In the rows, 128 means zero.
One turn or mirror swaps these rows in pairs. Which row does each one swap with?
z_53: [137  91 118 136 108  87 105 125 122 101 108 101 152 149 113 157 103 147]
z_657: [119 132 129 138 118  88 104 126 115 119 127 121  78 136 119 113 116 174]
z_139: [108 128 125 144 177 147 195 109 133 115 123 116 120 146 131 138 114 143]
z_112: [ 75 145 128 151 117 117 125 131 121 103 125 103 164  95  81 121 135 130]
z_569: [130 137 130 138 103 129 111 159  98 103 132 123 134 176  84 138 135 102]
z_84: [140  80 125  97 124 132 138 105 121 148 139 119 136 118 158 150 160 144]
z_955: [ 87 138 127 128 111 145 149 156 154  92 140  97 160 122  96 122 152 102]
z_509: [128 131 156 155 161 156 114 142 107  98 107 103  85 120 148 152 108 129]
z_726: [ 87 133  98 143 115 158 149  95 140 108 134 120 159 118 123 119 156 162]
z_746: [158 110 119 121 129 124 134 130  89 143 128 154 110 175 123 130 133 142]
z_73: [132 117 147 109 109 149 112 117 120 134 133 121 117 113 144  63 115 123]
z_79: [114 116 110 123 165 109 150 123  99  97  80 112 125 134 118 118 171 140]
z_721: [113 117 134 134 158 101 125 153 104 118 117  86 158 123  82 112 109 103]
z_879: [110 124 139 151 140  81 115 129 125  95 109 103 146 106 111 153 114  80]
z_630: [120 105 146 129  93 153 155 112 131 119  97 124 116 115 113 180 158  95]
z_256: [104 122 142 120  77 112 145 125 177 123 145 100 145 124 133 146 128 150]
z_855: [137 131 117 123 132 131 104 150 132 137 116 123 154 128  80 129  97  83]
z_896: [115 114 134  99 118 130 149 119 104 108 109 107 128 133 118 182 164 171]
z_431: [121 134 120 151  97 121 134 124 116 111 143 120  84 142 136  80 101  98]
z_946: [100  97 129 124  99 151 126 128 153 115 168  94 141  97 117 155 152 117]
z_274: [115 135 135 156 165 131 146 147  83 106 121 108  92 152 131 157 127 158]
z_219: [134 114 121 121 125 118 150 174 107 147  99 125 136 173 125 145 137 104]
z_229: [120 140 126 182 165 101 108 123 124 137 133 132 136 121 121 169 109 139]
z_192: [141 132 144 147 142 133 149 131 173 126  98 125 161 147 154 119 112  92]
z_850: [135 101 130 110 134 121 149 106 119  99 127 120 103  88 173 106 142 102]
z_438: [128 116 122 127 131 141 183 122 130 135 141 131 129  93 136  80 140 104]
z_774: [117 143 122 143 109  81 128 129 123 125 122 126 129 123 119 197 124 105]
z_427: [103 138 119 159 130 149 131 136 129  93  96 109 138  81 128 184 114 123]
z_871: [148 155 155 157 129 137 126 127 142 137 120 148 110 147 148 159  93 138]
z_815: [136 115 133  99 141 125 143  98 118 112 141 106  91 120 179 151 111 145]
z_46: [131 128 120 138 117 135  73 139 115 138 113 124 145 164 123 101 111 132]
z_591: [118 130  93 108 155 165 162 124 117 103 140 119 122  84 125 104 142 141]
z_206: [134 107 149 127  97 149 173 119 142 145 125 127 129 163 130 171 132 107]
z_189: [139 118 104 160 106 122 157 111 140 100 137 142 118 110 171 124 123 162]
z_439: [110 133 127 149 145 142 172 131 140 109 153 113 170 147 125 171 122 154]
z_498: [126 121 129 114 130 134 121 125 112 128 115 140  95  86 136  72 136 137]
z_495: [124 119 126 159 139 130  81 128 110 126 153 127  75 116 108 118 118 125]
z_644: [118 138 132 130 130 179 170 106 131  81 166 117 117 142 132 115 133 139]
z_131: [ 90 126 146 132 121 121 119 137 155 114 114  95 176  94  90 133 113 115]
z_770: [125 129 130 123 142 144 115 126 117 107 129 127  85 147 103  67 122 111]
z_544: [ 80 118 116 127  93 118 152 132 122  81 142  65 137 132 109 127 130 114]
z_753: [150  95 127 110 114 156 113 109 107 122  84 129  94 109 142 142 114 113]

z_439 is swapped with z_746
z_726 is swapped with z_46
z_139 is swapped with z_219
z_630 is swapped with z_509

